One turning vector, and how many steps it has turned
The counts run from 0 to 344.
[ -2  25 -11   0  -3  -5  18  -3  34  20  -5 -13  18  16   8  16 -41  32
 -11  -6   8  -1 -19   4  -2   4 -21  42 -32  11  -9 -25  -8 -13  -3  12
  23  11 -37 -39  -5   4   3  -8  12  21   4   8  49  30   3  -6 -23   3
   4 -19  12 -21  13  42   8  -1  27  -8  39 -10   3 -12   2 -26 -37  11
  23]
101
[ 15   6  -6 -23  -4 -23  12  -7  44 -12  28  -7  24  24   8   0 -56  36
 -14   5   4 -17 -23 -24  -9 -10   6  35 -21   4   3  -5   9  10 -15 -12
   6   2 -17 -27 -15  10  16 -37   1   1   7 -16  46  22  -4  -4 -11 -13
  -4 -22  -9  -4   2  28  23  13  20 -11  15 -23  -6 -10  16 -30 -35  -2
  26]
226
[ 14  34 -12  -2  -3  12  -4  -6  38  24 -21  -3   0  18   6  -4 -19  37
  -5 -16  -7   2   0   2   6  26  -8  34 -47  10 -15 -31   2 -14  13  32
  20  16  14  -5  25  20  -7  -9   7  -6  35  -3  57  21 -14 -10  -4   7
  10  -3  31   4  15  20   5 -18  34 -13  15 -14 -12 -18  -4 -27  16  17
   5]
97
[-14  22 -24 -15  10  -6  32   8  34  25 -11  -2  28  29  11  11 -27  46
 -11  -7  -6   6  -9  -6  18  40 -11  38 -33 -36  -3 -41  -8 -11  -6 -34
 -14  11 -11 -48   9  11  12  -8   6 -18   6 -11  31  15 -15 -10  15   9
  -7 -39  -6  -3  -3   7  30 -22  18   0   7 -20  -2 -13  18 -25 -14  24
  -2]
114
[  1  23 -26 -20  -1  -6   0   1  32  -8  11   1  16  34  16   2 -26  43
 -13  23 -10  10 -26   7  14  10  -6  20 -40 -23  -1 -11   6   1   7  17
  27 -13  20   4   7  15  13 -36  -9 -30  21 -27  31  12  -1 -14   1  -5
   8 -12  -2  -6  -2  -6  22  -4  50  -8  26 -28 -22 -14  13 -41  24 -33
  21]
219
[-29   8  -8 -39  -6  16  23  -7  22  25  31   3   8  19  14  14 -30  31
   1   7  -7  21 -24  -3   8  15 -28   0 -21 -30 -21  -7   1 -16   9   0
  33  -7   0 -43 -20  -2  21 -22  -4  -3   7 -24  29   2 -10 -30  -7  -7
 -23  -1  28 -15   9  12 -10  -8  16 -15  43 -59  -9 -35  23 -28  26 -19
  18]
66
[ 23  37 -11 -10  -6 -19  -3  -4  26 -23 -27   1  14   6  34   7 -30  43
 -12  -4   4 -19 -17 -30   4   6  22  28  -4  -1   5 -21   0  -3  -5  19
  -3  -9  -4   9  -4   7  18 -32   2  -3   1 -10  61  19 -24 -13  16   8
  10  -3   7   8  -2  20  10  27  30 -29  15 -28  -1 -20  13  -9 -30 -12
  39]
232
[ -2  24 -19  11  -4  -8  25  -2  33  -2 -23 -11  17  -7 -19  -6 -40  44
  27  -9   5  -7 -11 -24  -5   6   1  30 -13  20 -15  -7 -19  -8  -7   9
  11   1 -30 -37  24  13  14 -44  13  -6   3  -6  65  12 -11 -23 -10  14
  -9   9   5  21  21  36  -2  -2  10 -21  33 -29 -23 -19  18 -19   3   3
  16]
90
[ 15   5 -25 -25  -4 -16   2   4  53  12  19 -18  18  36  -1 -10 -45  49
  -8  -1   3  -2 -16  -3   8  12  -3  32 -39  -9  -5 -22   9  -7  -4  -5
  17  12  13   0   8  19   1 -33   8 -13  17   2  43  12  -4   9   2  -7
   1 -38   2  14  10  15  35 -24  45   2  -1 -21  -7 -15  -3 -37   6   2
  -8]
224
[  8  26 -13 -21 -10  -8  -5 -14  37  20  12  -2   8  23  16  -1 -36  26
  -7  -9 -25  10 -22  -1  16   6  -7  14 -59  -5  -1 -31  10 -17  12  19
  38  26   4 -19   0  11  -2 -17  11  17  12  -9  40  35 -12 -17 -25  -9
 -13 -33   5 -10   6  21  25  16  27 -14  24 -37  -9 -26   6 -34   0  -4
  11]
99
[ -3  15 -22 -19   8   7  30   4  26  14 -17   3  15  39  11  -3 -15  63
  -2  -7  27  -1  -2  -7  32  26 -14  27 -32 -24 -29 -13   0 -33  16 -15
  -1   9 -33 -23   8 -19   0 -20  15   5  13   3  46  13  14  -2 -19   9
   5 -20  11   2  29  38  -4 -23  26   5  22 -18  20  -7 -21  -2 -19  -6
 -14]
250
[  5 -10  -5 -35 -14  -7  -6 -25  42   8  18  -4  17  26  12 -12 -25  44
 -17  -8   7 -10 -12 -25  21  12   4  32 -45 -18   2 -23  18 -28   6  -4
 -12   6  -3   6  10   9  -8 -10  22  17   2  19  47  20   8 -12 -11 -28
   3 -44  18  17   9 -10  36  23  27   7   3 -44  13 -23  13  -6  -7 -12
   0]
137
[ -7  12 -20 -37  -8   8  -1  -6  22  21  14  19  -6  25   3   6 -17  53
 -18  11  -4  26 -26   4   5  22 -16   5 -18 -27   0  -7   5 -17   7   3
  33  -5  21   4  -3  -1   3 -39  -1 -15  25  -1   6  -2 -13 -29  -2   8
  -9   3  27  -7   9  13  13 -15  58 -29  23 -41  -8 -20  13 -25  43 -24
  21]
71
[ 19   8 -31 -14   1  -2  -1   8  50   9   6 -11  12  33   2  -6 -40  63
 -12   4   8  -8 -10  -5   3  18  -9  39 -28 -12 -11 -19   0  -7  -2   9
   7   9  -3   4  19  19  -1 -32  17 -10  24   5  48  19  -3   7  -3   6
  17 -21   1  10  16  28  30 -39  47   6   6   4  -6 -11 -13 -28   8   9
   5]
223
[ 10   5 -10 -13  -6  25  25  -6  35  39  17 -23   3   9 -22   2 -30  43
  -9   5  15  -7 -29  -5 -10  14 -13  26   7  15 -23   9   3  -7  -1  18
  16   3 -45 -32   5  33  10 -18  -4  13  -2  -7  48  25   1  -4   3  12
 -14  12  33   3  25  38   5 -30  24  -6  29 -12  -6 -17  -4 -11  -2  27
  19]
189
[  5  -1   1 -30 -12  -5   3 -33  35  -6  19  -1  24  18  10  -9 -26  49
  -9  -9  13 -12 -14 -33  13  13  18  29 -33  -2  -5  -4   9 -19   6 -10
  -7   0 -27 -15  -1  -2  10  -5  23  27  -1  10  36  18  16  -9 -25 -24
  -8 -31  14   9  10   1  31  36  18 -15  16 -49  16 -13   9  -7 -18 -17
  10]
138
[  4  -4  -5 -42 -15  11   3 -22  32   2   5   0  13   3   4 -11 -37  63
   9 -25   6 -19 -16 -31  -6  27  12  19  16   3 -10   1  10  -6  -8   3
  14   5 -30 -10 -14  -1  16 -29   7  36 -17   8  53  16   1 -21   0   2
 -18  -3  13  21  22  37   1  15   9 -27  38 -50  22 -16   7   5  -8 -13
  23]
51
[ 17  33 -19  -2  -2   2  -6  -6  29   4 -33 -10  -5  22   0  11 -22  23
 -16  -7  -3  11 -23  -6  -7  39   6  24 -31   4 -22 -26 -13  -6  14  26
   6  -2  -8 -11  22  22  32   5  -4  -1  22 -22  37  34 -15  -8  12  19
  13  -4  -5  -3  10  18  24 -21  50 -36  19  -7  -9 -17  -3 -24   1  23
  26]
332
[  1  10  -1 -26 -13  -1  19 -31  30  -9  11  -8  30  13   0   4 -32  49
 -10 -19  22 -24 -16 -39   9  25   4  33 -11   0  -9  -5   2 -12   8  -9
 -23  -4 -33 -32  -5  -2  14  -3  15  28 -13  -3  47  24  24 -10 -19 -17
  -2 -25   7   8  14  15  19  29  26 -20  26 -25  32  -6  21   1 -36 -10
  24]
139
[-17  12 -34  -7  -3  13  -1  -8  28  14  10  16  -2   1   2  20 -11  57
 -30  17 -27  13 -30   8   3  13 -13  14  -9 -17  -1 -18   0 -17  -2  16
  28 -27  15 -17 -10  25  20 -27   6  -6  -2  -5  11   1  -2 -27   3   1
 -10   6  28 -21  -8   8  27   9  29 -19  47 -34 -12 -23  35 -21  31 -23
   4]
307
[ 17  14 -14 -13 -10  15 -10 -21  42   8 -14   2  11  20  14   3 -14  67
 -32 -10  10 -29  -1 -22  10  30 -14  50 -29  -7 -14 -26   8 -18  12   7
 -16   2  -5  -5  18  19 -11   4  25  10  13   9  44  18  11   7   5  -6
  26 -30  22  14  14   7  30  -7  39  19  20   3  24  -1   7   1 -18  -5
  -1]
135
[ -2  13   5 -18 -10  -8   2 -19  45  24  -2   2   6  -2  -7   7 -40  50
 -24   8 -12  -8 -29 -11  -2  10  17  26 -29  10  10 -15  14   4  -4  24
  14 -15  14  -8  -1  16   6 -11   0  -8  28  12  34   8 -12 -27   8  -9
  -5   1  22  26   4 -15  22  14  32 -25  12 -44  -4 -32  39 -24  22 -17
  31]
318
[ 11  25 -10 -23  -3  -8  -5 -28  19  -9  16  11  15  21  19  16  -7  50
 -35  17 -17 -11 -19 -24  17   5  -3  30 -32  -4  10  -5  24 -15   7  10
  -9  -2  11   8   6  21   3 -10   1  -9  27 -16  38  19   8 -12 -15 -28
  11 -22  22  14  -9 -10  32  24  30  -4  28 -59 -10   5  15  -8  -8 -28
  24]
132
[ -6  32 -19 -11   0  -5   5  -1  31   9 -19  13   9  18  32  18   0  39
 -19  12 -17   6  -7 -12  25  25  -6  33 -33 -46  -6 -44  -9 -32   6   0
 -14 -27  16 -19   6  17  13 -15   9 -30  13 -14  38  -4 -23 -19  15   4
   9 -24   7 -18 -21  -6  17  10  24  -5  10 -32 -10 -26  24 -17  -4 -15
  -1]
120
[  7  30  -6 -30   0  28   6 -13  11   9 -31  11 -16   4   7   2 -17  37
  -6 -19   3   6 -12 -16  -8  63  -2  16  -5  -8 -23  -6   0   7   4  14
   3   2 -11 -19  13   3   9 -11  -6   4  10 -23  47  17 -17 -22  30  23
   3  25  19  30   9  23  -9 -27  18 -23  30 -35  18 -16  14  -3  18   9
  33]
58
[ -7 -11  -4 -37  -4  -9  18  -5  38  35  38   2  12  20 -16  -6 -49  54
  -6   5  -4   0 -23 -10  -3  11   3  22 -14 -17  10  -1   6  -5 -15 -29
  24   7  -5 -21  -6   6   2 -52   3 -12  20   4  27   2  -6 -33  -4  -5
 -21  -8   9  12   4  20  25 -12  26  -4  12 -39  -6 -17  21 -29  26  -4
  12]
77
[ 10  33  -7 -16  24  -4  15  -3  -1  -2 -21  -1  -4  17  29  12  -8  30
  -5   2  -1   6 -28 -13  14  12   0  34 -21  -3 -25 -11  14 -20  11  22
   7   3 -39 -26  13  14  -1 -26  -6   7  29  -7  68  21  -4 -26  17  14
  12  -3  28  20  -2  25  -7  11  23  -3  20 -52  -5   0 -11  13 -27   2
  29]
243
[ -8  17   0 -17   1 -29   7  15  42   8   3 -20  24  18  12 -10 -44  54
   4   7  -4 -14 -26 -10  15   4  13  23 -18 -22  11 -16  19  -8  11   9
  -7  -9  11  10  15   3   0 -27  -1 -23   4  14  49   9 -22  -8  28   3
  10 -17  11  13   0  -9  12  17  38 -16   1 -49 -14 -23   8 -24 -13 -21
  22]
230
[-14  18 -41 -19   3 -12  16 -10  26  -7  17   8  19  19   1   9 -10  59
   6   3 -15  -4  -6 -14  29  17  -2  25 -33 -12  -7 -21   6 -30   6 -11
   1  -4  -2 -33   4   9  21 -21  18 -10   0 -24  38  10  10  -8 -27  -9
  -1 -40  -7  -7  -6   3  35  16  13  -4  35 -42  -8 -19  19 -20   1 -19
 -27]
126
[-16  23 -23  -5   2 -17  14   5  19  12  -5 -26  12  11  -6   2 -22  25
  10   7 -17  12 -51  -2   3   4  -2  18 -30  -9  -6 -15   2   1  14  18
  18 -10 -29 -28  27  14  16   3   0 -12   6  -2  31  14 -10 -30  28   5
   0   2   8  12  -5 -12  34  12  43 -16  31 -56 -45 -30  21 -19  12  -5
  26]
329
[-18  18 -33  -7 -14 -13   4   2  40   7   5 -14  21  -8  -2 -12 -40  50
  25 -13 -27 -10 -22  -5  -2   7 -17  23 -27 -17   2 -25  -2 -10 -10  -1
  32   5  -2 -33   0  20   0 -32  23  -5 -24   8  47   4 -13 -23  10  -4
 -13 -21  -1   6  -1  16  20  18  10  -4  29 -35 -16 -43  35 -24  16 -14
   2]
88
[  7  11   0 -21   0   0  28 -11  28  10   9   7  22  11  -1  16 -50  47
 -21   9   4 -13 -22 -29 -15  10  -1  32   1  -5   1   3  -8  12 -19 -14
   2 -11 -13 -35 -12  16  13 -42  -7 -11  22 -17  45  12  -5 -24  -2   1
 -10  18  13   3  16  38   7 -21  13 -22  24 -17   7 -10  36 -30   1   1
  35]
79
[ 21  51 -13 -13   9  14  11  -3   9   0 -29   9  -7  23  29  11  -3  35
 -12  -7   0   0 -11 -17  19  28   1  31 -27  -9 -25 -17   4 -24  20  25
  -2   2 -20 -15  22  14  11 -20   1   0  37 -19  68  23 -15 -11   5  19
  17  -5  30  19   9  25  -4  -3  29 -14  11 -38  -1  -5 -18   9 -22  11
  18]
244
[ -3  12  -5 -11   5  33  23  -7   3  18  -7   7  -7   8  13  19  10  57
 -34  14  14  -5 -29 -15  18  22  -9  29  15 -12 -29  -3   3 -35  23  18
 -11 -21 -43 -27   9  23  23 -10   1   6   8 -12  46   8   7 -14  14  15
  -1   4  48   1   7  22  -2  -5  21 -22  27 -42   6  -4  -1  21  -6   9
  19]
156
[-16  15 -27 -27  -6  22   3 -11  27  23  -2   4  -4   3  12   2  -6  50
 -25 -12 -19  14 -22   3  -1  52 -20  23 -13 -34  -5 -30  -7  -6  10  -8
   3   3 -11 -14  14  12  -2  -1   6   7   8   7  14   9 -18 -36  46   8
  -5  -4  23   9 -14  -3  22 -29  35  -7  17 -24   4 -25  38  -1  33  16
  22]
295
[ -5  34 -23   9   1   1  32  -3  34   6 -28  -9  11  -1 -20  -3 -32  49
  30 -14   7  -7 -13 -24  -6  27  -3  22 -18  12 -14 -14  -8   4   3  10
  -1   2 -10 -34  25  14  11 -28  -5 -18  10 -20  64  22  -3  -6  -7  14
   2   8   4  18  27  19  -4 -28  17 -27  36 -20  -8 -23  20 -30   8   9
   2]
91
[ -6  17 -25 -24 -12  15  -3 -10  15 -17  14  -4  -1  25  32  -2   6  53
 -10  18  -1  11 -26 -16  16  28  -8  11 -13 -46 -19  -7  13 -21  18   9
 -12 -30   5  -4  -6  14  19 -24   5  -9  -4 -33  28  -3   1 -18  16 -14
   2  -9   9  -1 -13  -7  16  10  42  -1  32 -58 -10 -25  23   5  22 -37
  17]
33
[-17  16 -29 -12  -3  17   5 -10  33  21   1  26 -10   5  -3  20  -5  56
 -18  15 -12  14 -19  -2   6  33  -9   9  -6 -22  -2 -16  -3 -27   9  22
   4 -29  26  -8  -4  19  14 -22  -7 -13   9  -7  18  -6 -14 -21  -4   4
  -2   2  26 -26   1   6  19 -13  37 -21  38 -29 -10 -35  29 -30  42 -18
   3]
306
[-12  21 -18  -7 -20  28  24 -16  34   3  -2 -10  15   3 -14   2 -21  51
   8   2  16  -4 -18 -21  -6  50 -11  16  -2 -17 -21   8  -6  -3  25  10
 -17 -29 -13 -28  10  18  22  -3 -12 -13  -6 -28  40   9   6  -7   6   6
  11  16   7  10  18  -5  -2 -24  34 -27  35 -25  -5 -42  36 -22  26 -14
  16]
179
[ -7  45  -7   4   2 -17  17   6  27   4 -39   6  25  30  17  23 -22  49
 -31  -2  12   5 -26  -7   6  22 -10  38 -12   3   7 -22 -17  -3   0  -8
  -2   0 -19 -19   5 -19  11  -8  -4  -8  14   3  29  29 -14 -11  12  24
  17  -3  21 -10   4  27  14  -8  51 -31  33 -10  11   0   4 -22 -28  -3
  44]
107
[ 13  -4 -47 -24 -12  39 -14  -9  29  -2  21  -2  -8  30   1 -13   4  68
   7  -4  13  -6  -9 -10  22  38 -15  24 -10 -28 -35  -1   6 -27  14   1
 -11   1  -2  11   7  28  12 -31  10   4   3 -20  33   8  10   2   5  -5
  -1 -13  11  23  19  19  27 -39  38  -1  24 -15   5 -15  -4  -5  25  -6
 -14]
37
[ 19   4 -26 -26   3  17  16 -22  10   6   1  -3   3  10   0  -5  -4  37
 -10 -25   5  -5 -22 -19   8  37  -4  27   0   2 -23   0  -5 -25   4 -12
  -7  11 -56 -35  11  25  28 -11  27  32  -9  -5  43  28   9 -22   9   7
 -16 -20  20  18   4  36  27  12   8 -11  24 -41   1  -5  -4  25  -4  37
  10]
150
